(in the rows, 128 means zero)
Each path below is one point turned by a fixed rotation once a step. After each direction that follows a path, write how fast that rotation turns it, in degrees a step (0 if it stays still).
Each turn is a multiple of 5 degrees from 10 to 175, or 0.
Each row of a path follows its step; steps can be skipped.
Rotation 1:
step 0: [125 126 122 128 121 131 129 124 141 125 141 135 125 133 131 132 120 123
 112 134 122 124 128 120 135 123 132 134 134 115 126]
step 1: [121 117 127 128 119 126 136 118 130 124 131 118 122 131 139 129 132 134
 136 144 130 125 121 136 132 129 130 127 121 121 127]
step 2: [125 127 124 137 137 145 130 139 121 119 129 126 124 123 129 123 123 141
 132 140 127 133 134 132 130 124 128 118 127 132 130]
step 3: [117 128 127 128 127 139 133 127 125 124 122 139 125 135 127 124 116 124
 122 126 128 127 137 119 137 120 132 142 121 136 122]
step 4: [136 118 119 122 125 125 134 117 124 123 135 134 132 135 137 121 134 118
 133 129 125 135 133 130 136 129 120 130 113 124 126]
step 5: [133 131 117 126 132 127 137 133 138 125 133 122 132 133 122 135 125 129
 125 144 118 130 141 129 127 127 126 114 127 123 129]
step 6: [113 119 126 134 128 131 139 119 124 141 118 123 128 132 116 134 122 135
 132 133 125 119 132 129 128 121 131 129 124 131 128]
step 7: [126 120 116 138 145 131 133 127 122 130 130 135 119 121 123 118 133 124
 137 119 133 129 129 131 133 130 122 128 118 130 128]
step 8: [128 135 122 125 128 125 140 135 137 127 134 137 125 126 119 127 127 116
 125 127 126 139 141 131 131 134 134 133 134 129 116]
step 9: [123 112 125 127 115 125 132 115 135 132 132 129 133 139 125 129 132 131
 131 123 118 131 133 134 126 124 128 126 140 123 120]
step 10: [123 119 120 136 136 124 130 123 139 119 135 123 119 128 124 121 126 135
 130 126 127 118 125 130 125 134 131 109 127 130 134]
step 11: [119 127 127 135 126 130 138 127 123 129 126 124 125 113 122 118 116 127
 123 136 134 131 134 126 127 139 140 132 134 136 128]
Speeds:
[124 129 124 127 126 126 127 128 130 127 126 127 125 125 133 127 132 125
 130 128 129 128 126 125 127 131 126 124 123 129 127]	120
[130 126 127 128 127 128 126 132 127 126 124 130 130 128 125 125 133 130
 127 127 128 126 130 126 132 130 132 130 126 125 125]	80
[128 122 128 128 129 129 123 128 128 129 130 131 131 126 128 127 130 131
 130 128 128 133 128 129 131 128 124 127 129 128 133]	140
[129 125 125 130 128 132 129 132 125 126 125 125 125 127 125 130 127 126
 131 127 133 129 125 127 128 127 128 131 129 132 130]	80
